In the rows, zero is written as 128.
A single turn carries every row of the set below to another of its rows. Some are shown first; where does it send the rows asked next?
Q577: [180 115 151 123 119 132 157 107 157 116 152 142 164 125 120 145 134 164
 112 134 131  87 131 105 119 147 120 154  86 133 132 130 148  94 152 123
 135 109 135  86 112 159 110 146  99 151 104 168 138]
Q920: [132 135 138  86  92 113 102 143 109 140 162 143 109  99 105 139  97 124
 125 138 141 139 105 111 131 113 127 167 116 129 112 163 158 111 111 120
 146 103 132 141  93  89 105 122 155 102 150 143 152]
Q293: [148 119 148 145 152 176 135 122 160 110 144 147 131 170 167 128 110 129
 111 104 146  94 150 137 145 156 110  86 120 170 122 117 139 127 130 131
 109 131 113 125 133 148  88 121 131 126 112  91 122]
Q919: [127 138 150  85  85 113 109 147 106 125 168 154 112 104 111 139  95 128
 130 132 146 137 102 117 123 112 129 162 116 131 111 171 157 111 105 123
 153 108 135 140  97  94  96 129 153  98 148 134 149]
Q882: [168 108 158 125 120 153 132 121 156 126 157 121 148 113 136 148 141 167
 116 128 148  99 112  92 116 155 127 139  83 111 117 127 149 116 157 102
 137 115 131  96 139 161 124 143 103 141  90 155 157]
Q612: [172 100 135 161 143 165 126 101 165 116 130 119 138 152 179 131 102 151
 101 111 127  75 140 142 124 166  97 101 117 144 131 126 130 125 105 111
 112 130 135 117 141 110  98 101 138 130 120 103 130]
Q62: [127 138 149  86  86 113 107 144 105 123 168 150 112 104 115 138  99 127
 131 135 147 140  99 118 127 111 130 164 114 129 110 171 157 109 106 124
 161 112 136 140 102  94 101 127 153  98 150 131 151]
Q801: [133 139 140  85  94 111 101 139 109 141 166 143 114 101 113 136 105 123
 122 141 142 142 101 110 137 111 128 168 113 125 112 160 160 111 110 123
 159 109 131 141 101  87 111 117 155 102 150 141 151]
Q229: [143 120 157 140 149 175 136 123 156 116 148 153 134 176 168 129 117 133
 108 109 148  88 151 138 144 156 112  85 114 167 117 111 146 130 129 138
 110 128 111 120 139 139  90 118 131 134 112  90 124]
Q303: [132 135 139  85  93 113 101 141 107 141 165 142 110 100 109 139 100 126
 125 142 142 139 102 111 135 112 128 166 112 127 111 163 159 112 111 120
 151 107 131 142  98  89 107 120 155 101 150 141 154]
Q470: [170 103 145 160 144 165 123 102 162 122 135 121 141 153 183 130 108 150
  95 108 130  77 138 139 124 166  98  97 117 138 128 118 134 129 106 113
 117 128 131 117 148 104 107  99 141 132 118 102 129]
Q449: [133 143 154  89  86 109 111 143 107 123 170 157 113 105 111 136  98 123
 124 124 146 143 105 113 121 111 127 163 125 130 114 166 155 107 106 125
 160 103 132 140  97  94 102 129 158  98 147 139 143]
Q992: [138 141 142  88  92 106 106 139 109 138 165 148 116 103 106 137 102 118
 119 133 139 142 109 108 133 111 125 168 121 129 115 158 158 107 110 124
 155 101 130 140  92  88 109 120 159 102 150 146 143]
Q750: [172 107 151 156 138 155 135  99 160 123 136 137 146 161 173 131 107 151
  91 110 126  67 149 143 120 164  96 100 120 144 131 113 140 123 103 126
 114 120 131 109 139  95 103  99 142 142 123 110 122]
Q52: [174 119 166 119 115 134 151 110 151 124 159 146 166 129 126 145 145 166
 107 135 138  86 128 101 117 149 124 149  82 123 125 120 157 102 153 127
 142 108 131  84 127 150 120 140 102 155 103 164 143]
Q834: [130 143 149  86  87 111 107 142 107 123 171 152 114 106 120 135 102 125
 127 132 146 144  99 116 129 111 130 165 116 129 113 168 158 108 104 127
 167 113 134 141 103  94 104 126 155  97 147 133 148]
Q933: [173 105 145 129 124 151 139 121 161 117 147 117 148 109 128 148 132 167
 121 127 141  99 115  95 118 154 123 142  87 122 125 138 139 108 158  96
 131 116 135  98 124 171 115 149 100 135  94 158 154]
Q850: [171 106 153 156 140 160 127 100 160 125 138 131 145 159 180 130 111 149
  91 108 130  72 143 138 120 166  98  97 119 138 127 111 138 128 105 120
 119 123 130 112 148  97 107  96 143 139 119 106 125]
Q418: [174 104 143 155 140 155 137  98 161 119 130 136 147 160 169 130  99 150
  96 113 122  65 150 146 122 163  94 103 117 151 133 121 134 119 103 124
 108 121 133 110 131 100  95 102 139 139 126 110 123]
Q664: [145 123 156 138 148 169 139 119 157 113 147 157 138 178 167 128 114 131
 109 113 144  86 154 142 146 153 111  89 115 170 121 112 145 124 128 145
 112 130 112 119 134 140  88 118 130 136 117  90 121]
Q700: [136 142 141  86  93 108 104 137 109 139 166 146 115 103 111 136 105 120
 119 139 142 143 105 108 136 110 128 168 116 127 113 158 160 107 110 126
 161 106 129 141  98  87 112 117 158 102 150 143 145]
Q44: [144 119 155 142 150 177 133 124 160 114 147 148 130 172 168 128 112 131
 110 105 148  92 150 136 145 157 111  84 118 165 118 114 143 130 131 133
 110 127 110 122 138 144  90 120 133 129 111  90 124]
Q518: [180 108 142 128 123 142 150 114 162 111 146 128 155 114 121 146 128 164
 119 129 133  92 126 102 121 150 119 150  88 132 132 139 140  96 154 107
 128 114 138  94 110 169 108 149  98 139 101 166 146]
Q755: [167 114 168 120 116 144 140 116 151 130 161 135 159 124 136 145 150 169
 108 132 145  93 119  96 116 153 128 141  81 112 117 119 157 112 156 117
 144 112 128  89 141 150 126 138 104 151  95 158 151]
Q204: [150 121 146 144 153 173 140 119 162 106 143 149 134 173 165 125 107 129
 111 106 144  92 152 141 148 154 109  90 118 174 125 118 139 122 129 136
 110 130 114 123 129 148  86 122 130 128 114  92 119]
Q227: [133 144 151  89  87 110 109 142 108 122 171 155 114 107 116 135 101 123
 124 127 145 146 101 113 126 109 128 165 121 129 113 166 157 105 105 126
 167 108 132 141  99  94 104 126 157  97 148 137 143]
Q536: [172 101 134 159 143 160 133 100 165 116 127 125 141 155 173 130  95 150
 100 113 123  69 146 146 124 164  95 104 118 150 135 128 129 121 104 117
 107 127 136 114 130 107  93 104 137 133 124 106 126]
Q623: [130 139 152  87  85 111 110 146 106 124 167 155 111 104 110 138  96 126
 127 126 145 140 105 115 120 112 128 162 122 131 112 168 156 109 106 122
 153 103 134 140  94  93  98 131 155  97 147 138 147]
Q182: [149 123 150 142 152 170 143 118 158 108 145 154 136 176 165 127 111 131
 110 110 143  87 154 143 149 153 110  92 116 174 125 115 143 121 128 142
 112 130 113 120 130 143  86 121 130 133 118  93 119]
Q50: [136 138 140  88  93 111 106 140 109 140 163 148 111  99 103 138  98 122
 121 134 139 140 107 109 130 112 124 166 121 130 115 161 157 108 112 121
 149  99 131 141  89  89 106 122 157 101 150 147 146]

Q182 -> Q204
Q882 -> Q755
Where do these go?
Q50 -> Q920
Q227 -> Q449
Q750 -> Q418

A single turn carries every row of the set below to another of its rows. Some are shown first; where does it send the rows asked next?
Q514: [148 134 127 136 159 132 127 165 131 147 172  84 138 132 115  99 124 109
 123 119 121 113 118 175 149 115  97 146  92 118  77 122 117 168 127 135
 120 150 142 167 123 141 102]
Q994: [ 87 128 112 175 146 136 146 130 104  77 105 118 122  93 141  89 114 142
 145  91 111 116 126 139 141 113 157 140 145 115  78 101 153 116 123 130
 158 138 139 155 154 114 116]
Q590: [ 87 149 137 127 122 123 140 169  83 143 158 131 154  95 136 122 151 108
 163 113 120 115 143 140 158 144  81 110 118 108  89 134 140 135 133 114
 134 145 154 166 126 138 114]
Q809: [123 118 127  96 159 110 135 110  97 118 145  97 123 133 120 134 118 104
 163  73  89 151 100 159 108 138 130 135 129  95 101 129 144 155 113 177
 108 132 125 150 142 124 104]
Q42: [105 144 125 163 156 161 159 104  97 123 185  97 120  77  99  76 120 117
 149 129  96 139 146 130 164 112 152 149 116  88 116 135 136 183  99 151
 147 117 148 158 160 161 121]
Q765: [ 85 140 151 150 171 128 129 107  92 140 170 106 176  97 124 100 134 119
 202 139 122 111 107 143 146 127 124 161 104 121  83 128 121 107 102 151
 118 160 139 118 153 173  94]
Q459: [123 117 111 151 150 128 155 106  96 107 169  90 167 106 133 132 132 115
 184  99 121  70 128 161 126 125 120 127 114  63  53 121 137 169  95 172
 142 127 146 161 180 122 113]
Q434: [126 156 108 136 157 149 132 148  98 107 161 118 133  74 129 118 111 120
 162  95  76 100 128 144 141 132 117  89  94 123 119  98  88 184 103 105
 140 129 120 149 128 125  82]
Q942: [111 185 127 132 125 174 149 120 135 126 169 105 143 110 117 115 152  88
 147  80 133 127 123 165 105 139 136 139 119  88  77  87 120 144  94 171
 155 140 138 130 127 164  85]
Q307: [125 160 127 151 146 133 139 152 120 121 107 129 138  94  99 106 140 150
 161 135 126 166  96 151 120 117 134  97 129 122  90 107 102 146  78 156
 123 114 107 143 128 161 114]
Q740: [103 163 101 158 146 114 155 118  78 104 162  91 114  99 100 115 119 156
 179  70 126 121 120 106 148 125 121 159 131 110 109  97 128 109  95 142
 135 160 123 155 167 169  83]
Q585: [ 90 166 131 162 138 142 122 132  86 124 157  94 140 163 154 104 102 117
 161 109 139 116  97 161 153 136 131 123 130  84 121 120 133 129 138 152
 176 158 138 156 174 129  98]
Q82: [129 166 147 162 163 160 101 137  81 116 109  88 168 101 102  94 104 102
 135 116 122 106 120 144 128 119 147 144  76  93  86 132 130 153 111 187
 132 158 101 166 121 118 104]
Q886: [111 159 111 122 150 148 147  99 113 103 204 122 168  99 108 109 161 137
 138  95 118 128 133 162 113 119 117 117 104 115 102 127 144 112  82 123
 158 136 103 169 160 152 100]
Q635: [103 161 129 139 141 120 148 140  87  87 151 101 140 105 107 106 112 113
 173 106 133 107 126 152 142 139 125 115  82  88  89 151  62 133 114 173
 134 161 144 182 107 142 141]
Q876: [112 143 145 173 116 176 131 139  90  85 125  73 152 118 121  87 116 129
 163  87 102 101 100 169 128 117  95 108 103  93 115 137 113 153 100 111
 152 120 122 171 153 148 121]
Q925: [148 142 141 150 163 141  95 129 121 124 172 114 157 116  99  67 117 149
 148 102 110 161 123 140 149 127 136 133  93  87  98  83 143 150 134 124
 140 169 131 142 150 115 113]
Q392: [103 109 169 153 157 130 143 127 104 112 178 103 134  85 129 108 130 115
 159 107 148 144  98 149 153  91 127 117 128  70  90 125 146 132  82 155
 128 108  95 154 129 148  74]
Q549: [116 106 111 130 149 117 144 127  87 147 117 119 164  97  99  82  98 137
 174 127 105 124 111 169 122 113 133 138 128 125 119 134 155 132  98 149
 148 142 139 169 169 157 142]
Q6: [107 184 123 159 165 126 143 139  95 127 172 111 113  81 112 131  77 102
 192  91 117 127 107 141 124 135 127 104  75  96  81 115 129 127 151 145
 165 160 128 148 152 127  70]
Q448: [120 181 109 148 159 157 127 119  93  74 124  69 108  94 119 113 136 116
 166  89 129 122 127 144 112 112 144 141 156 129  92 131  93 135 111 130
 113 136 137 162 126 161  98]
Q970: [103 127 117 144 172 160 132 115 115 127 131 117 134  93 115 117 115  90
 205 111 120 160 131 135 169 132 131 113  99 113  55 102 111 164 113 176
 107 122 163 143 140 149 118]
Q987: [114 167 144 178 140 130 148 125 120 105 154 114 135  87 115 115 135 120
 153 143  67 127 107 141  86 164 136 162 107 111  92 137 147 147  92 153
 125 137 145 125 139 124 103]
Q238: [100 177 139 136 155 109 144 131  92 136 113 101 151  93 110  60 138 122
 206  91 120 133 132 118 111 124 100 105 110  71 112 112 134 161 118 118
 140 153 130 171 177 150  88]
Q774: [102 151 126 145 150 128 129 130 150 117 116 118 166 102 147  88  87 124
 167 111 134 137 147 149 124 142 152 127  96  61 118  98  89 130  94 122
 154 143 132 158 133 118 107]
Q571: [103 159 123 153 164 153 149 115  88 110 142 127 132  69  93 108 124 149
 161  99 130 119 140 180 105 114 134  98 122  86  92 107 160 185  97 177
 155 137 158 164 146  93 104]
Q138: [109 130 124 150 171 132 159 140 111  87 146  97 125  66 147 144  86  95
 167  98 129 106 131 138 148 129  87 142 149 127  78  92 138 142  95 127
 126 145 155 150 145 133 108]
Q39: [123 167 121 168 149 128 129 135  85 146 158 103 175  82  94 105 118 105
 150 110 112 127  80 116 148 115  90 123  92  88  80 115 140 164 101 144
 101 152 104 191 176 114  97]

Q42 -> Q987
Q876 -> Q434
Where do these go?
Q590 -> Q238
Q82 -> Q514
Q307 -> Q970
Q942 -> Q459
Q448 -> Q138

A single turn carries every row of the set below to another of its rows. Some are shown first; where does it send the rows asked next?
Q930: [117 108 104 144 124  89 121  86 128  69 145 104 147 117 109 145 110 167
 130 129 147  95 170 161  67 133 157 135 145 131 133 112 100 155 136 170
 141 131 141 141 124 117  95  91 133 119 154 120]
Q595: [ 90 115 124 125  95 100  95  80 160 124 109 123 134 109  99 120 115 143
 147 164 150 124 141 162 131  98 133 111 142 138 137 119  39 112 121 133
 133 145 125 105 110 151 113  97 124 138  88 132]
Q856: [ 86 101 104 132 128 135 133 135 154 127 163 116 154 118  71 134  99 150
  87 171 116 128 156 170 103  88 134 117 135 168 169 143  90 148 132 108
 121 133 126 100 129 153  96 132 109 141  91 137]
Q640: [116 106 133 135 130  95 153  95 132  88 125  90 155 157 125 125 153 149
 123 115 141 111 150 158 109  99 123  88 169 159 126 109 114 135 129 148
 133 114 157 130 117 125 152  85 151 106 145 113]
Q456: [103 106 111 113 141 101 123 110 151 125 144 118 122 110 127 131  88 103
 105 123 124 113 118 192  83  96  91 131 166 103 131 120  84 105 102 130
 129 121 133  92 122 135  65 148 119 119 103 123]
Q408: [112 122 106 163 109 138 142  85 143 120 117 113 140 185  92 139 145 110
 152 110 112 144 152 188  91 112 116 108 117 147 122 105 140 122 116 131
 138 121 154 147 113 119 130 130 150 127 112 156]
Q604: [ 85 114 113 140 121 121 139 123 157 125 159 129 173 124  49 147 107 156
 106 167 121 134 165 166 113 103 130 113 164 154 150 132  84 158 114 128
 145 115 143  82 127 155 113 136 104 145  93 137]
Q464: [ 94 105 122  87  82  99 114 121 148 134 145  90 151 126 127 117 112 145
 152 155 157 114 156 160 117 132 133 133 120 122 132 140 137 126 149 101
 121 130  99 127 102 150 118 116 131 160  87 123]
Q688: [131 118 154 156 106 101 104  79 146 103 138  91 139 163  98 131  94 141
 138 109 140 136 134 147  61 134 131 120 118 165 125 134 127 167 115 125
 140 113 131 160 109 135 106 122 131 101 103 154]
Q943: [143 119 113 149 149  92 144  93 154 132 123  89 156 152 148 148 140 154
 134 119 126 113 184 146  67 109 139  85 124 154 108 122  97 156 102 143
 160 117 139 113 112 121 116 115 124 110 118 164]
Q288: [137 104 124 123  94  89 145 116  93 102 163  93 116 123 112 178 123 129
 118 150 132 143 129 159 124 132 108 110 122 153 140 104 110 130 134 121
 120 117 117 101 130 183 113 129  99 160 107 143]
Q719: [114 133  88 160 126 149 133  95 144 113 119 111 113 152  88 123 116 128
 139 118 134 101 177 162  54 121 152 125 126 154 121  94  91 137 121 149
 131 126 132 157 128 139 107 143  85 139 127 178]
Q707: [ 74 118 116  99 145 102 125 136 136  96 176 118 158 128 113 110 130  97
 143 107 133 132 154 171  81 123 122 132 158 116 106 135 129 116 118 125
 164 106 120 103 152 158 124 145  98 135 123 136]
Q347: [118 125 102  66 146 121 124 110 122 132 143  82 144 125 139 145 117 103
 134 147 140 139  91 161 104 116 134 133 132 152 100 111 112 131 148 137
 125 123 155  75 145 149 126 102 111 140 115 127]
Q292: [125 109 113 154 130  78 130  98 123  82 135  93 140 124 101 138 113 156
 122 128 141  87 159 142  77 128 159 140 152 129 136 115  89 157 131 179
 134 120 143 146 108 113 104  98 109 114 156 118]
Q487: [131 117 139 131 110 145 150  91 124 115 131 112 121 161  78 111  92 130
 132 130 116 101 153 152 116 113 141 130 164 148 139  94 116 128 118 158
 115 112 157 178 136 159 141 124 106 115 144 127]
Q814: [105 115 105 113 144 128 155 121 164 163 142  81 127  99 109 126  96 142
 116 143 131 128 135 160  80  91 142 130 170 152 133 144 113 130 129 100
 130 142 123  82  97 126  66 134 131 111 104 113]
Q431: [115 136  93 154 137 152 126  88 148 117 131 117 106 149  98 122 114 137
 149 119 140 108 181 164  55 116 143 111 134 157 138  92  94 142 131 143
 126 140 142 147 155 142 105 132 103 151 135 177]
Q151: [134 106 146 154 109 116 117  80 143 104 133  82 145 165  94 130 116 140
 142 105 134 138 131 135  70 116 137 119 134 167 126 141 115 172 109 132
 143 107 122 168 101 125 126 127 117 104  98 139]
Q310: [114 129 137 129 133 100 144  97 132  68 122  93 166 155 125 116 141 158
 112 138 136 115 146 152  99 102 115  89 174 168 107 105 116 138 137 137
 125 111 150 128 118 123 145  93 144 107 145 129]
Q941: [104 103 120 139 117 140 161 119 163 125 167 116 151 120  62 149 130 159
 102 169 121 142 174 175  98  95 129 134 139 149 161 143  78 158 139 135
 119 128 126  96 143 140 115 130 108 141  96 133]
Q325: [ 92 102 108 112 115 108  91  99 155 123 131 129 140 127 117 110 102 140
 125 177 147 124 144 162 129 101 131 142 128 141 157 135  58 133 143 136
 119 162 123 105 114 154 116  93 129 144  83 117]
Q538: [119 121 139 119  75 110 116 119 142 152 144  79 154 129 124 115 117 139
 147 134 172 118 174 162 109 132 142 139 117 110 140 148 131 117 140 122
 125 121 101 116 121 160 133 127 141 157 110 118]
Q978: [120 117 115 129 118  88 141  86 149 130 145 122 121 146 107 150 131 146
 141 139  89  95 158 142 102 109 117 128 148 120 131  91 125 123 122 158
 139 144 169 131 107 132  99 136 136 123 189 142]
Q969: [119 112 112 112 128  93 149 107 155 127 122 123 115 112 109 138  97 104
 113 138 108 118 133 194  93 105  81 121 174  94 115 133  77 122  98 132
 138 120 118 113 118 123  84 128 100  99 106 135]
Q513: [132 107 117 105  92 102 160 118 123 113 150  98 103 132 122 176 122 137
  90 144 147 125 122 174 112 133 107 124 123 132 110 107 117 132 140 118
 116 101 112 119 142 191 131 119 108 143 106 144]
Q60: [ 66 115 115  85 137 119 114 132 140 115 161 104 178 118 117 124 127  94
 131 128 119 125 123 192  75 100 120 126 145 119 106 128 126 124 124 126
 146  98 139  95 155 138 103 148 102 137 108 145]
Q126: [123 120  93 122 124 128 154 116 161 169 135  66 127 102  81 108 104 131
 125 118 139 116 142 153  82  97 129 111 161 161 141 155  96 126 125 108
 125 143 126  75  98 120  94 137 120 113 135 117]
Q946: [ 67 135 106 106 119 114 128 123 145 116 172 113 165 133 105 116 143 108
 127 111 125 120 130 170  85  95 113 142 136 118  97 142 122 128 119 149
 154  96 123  88 154 139 122 158  99 119 122 133]
Q915: [126 146  93  97 139 116 119 120 102 139 113  82 148 124 120 138 113  83
 122 145 139 142  99 171 106 119 142 119 127 143 103 131 110 136 139 138
 138 124 143  86 145 147 137  90 111 119 137 136]
Q867: [103 137  99 120 151 121 153 116 178 163 145  84 124 112  61 133  98 132
 123 130 146 139 126 146  88 117 151 124 166 157 118 141 108 117 124  98
 142 131 140  82  98 125  92 123 129 110 127 116]
Q214: [ 98 135 125 121  86 107 142 102 132 131 150  75 143 106 109 128 119 143
 171 147 157 116 167 156 117 133 149 121 140 112 147 141 125 110 148 107
 126 119 102 117  89 157 118 123 135 167  99 135]
Q684: [129 108 104 125 143  86 133 121 149 114 132 128 111 119 104 140  89 113
 108 115 138 141 131 188  98 124  91 122 171 115 106 112  88  97  87 123
 138 118 123 102 129 124  77 131 112 114 105 111]
Q474: [116 113 109 138 119  87 152  96 143 138 135 123 119 151 105 148 130 135
 134 131  98  85 173 158 102 116 134 124 129 126 127  85 117 116 120 168
 143 135 180 124 111 151 108 124 127 114 182 144]
Q961: [110 131  95 163 115 130 131  79 134 100 117 118 146 173  87 122 131 115
 149 114 108 138 135 174  95 105 106 112 129 135 119 112 137 120 125 128
 121 125 160 145 118 107 127 137 153 135 113 164]
Q70: [140 136 135 130 118 144 142  85 125 115 139 113 128 156  88 111  72 149
 130 134 118  95 152 143 112 118 137 135 161 156 115 100 127 130 122 154
 115 111 161 164 138 177 124 122 115 114 143 130]
Q294: [136 109 115  89 102 101 130 125 120 125 160  89 125 139 122 166  97 124
 105 153 144 118 120 168 123 140  96 114 113 137 138 105 121 120 136 113
 101 106 126 111 134 170 119 126 106 168 101 137]
Q383: [148 109 115 130 143  98 145  83 152 128 133  92 150 141 143 147 124 163
 140 125 114 119 179 139  67 103 134  73 131 154 126 118 107 157  96 123
 153 130 145 116 126 113 123 128 137 112 120 174]
Q862: [104  77 115 116  94 101  94  89 154 122 107 120 135 110  98 119 116 125
 130 159 141 124 145 175 111 109 134 128 128 135 148 143  48 138 140 127
 133 161 129 115 116 170 130  83 128 131 109 139]
Q815: [129 133 114  89 155 116 118 102 108 121 143  92 135 114 128 137 121  93
 154 141 128 159 111 151 115 118 160 129 115 152 106 126 100 111 134 135
 143 134 141  94 154 154 133  92 110 123 122 135]

Q431 -> Q961
Q943 -> Q640
Q915 -> Q862
Where do these go?
Q684 -> Q288
Q456 -> Q294

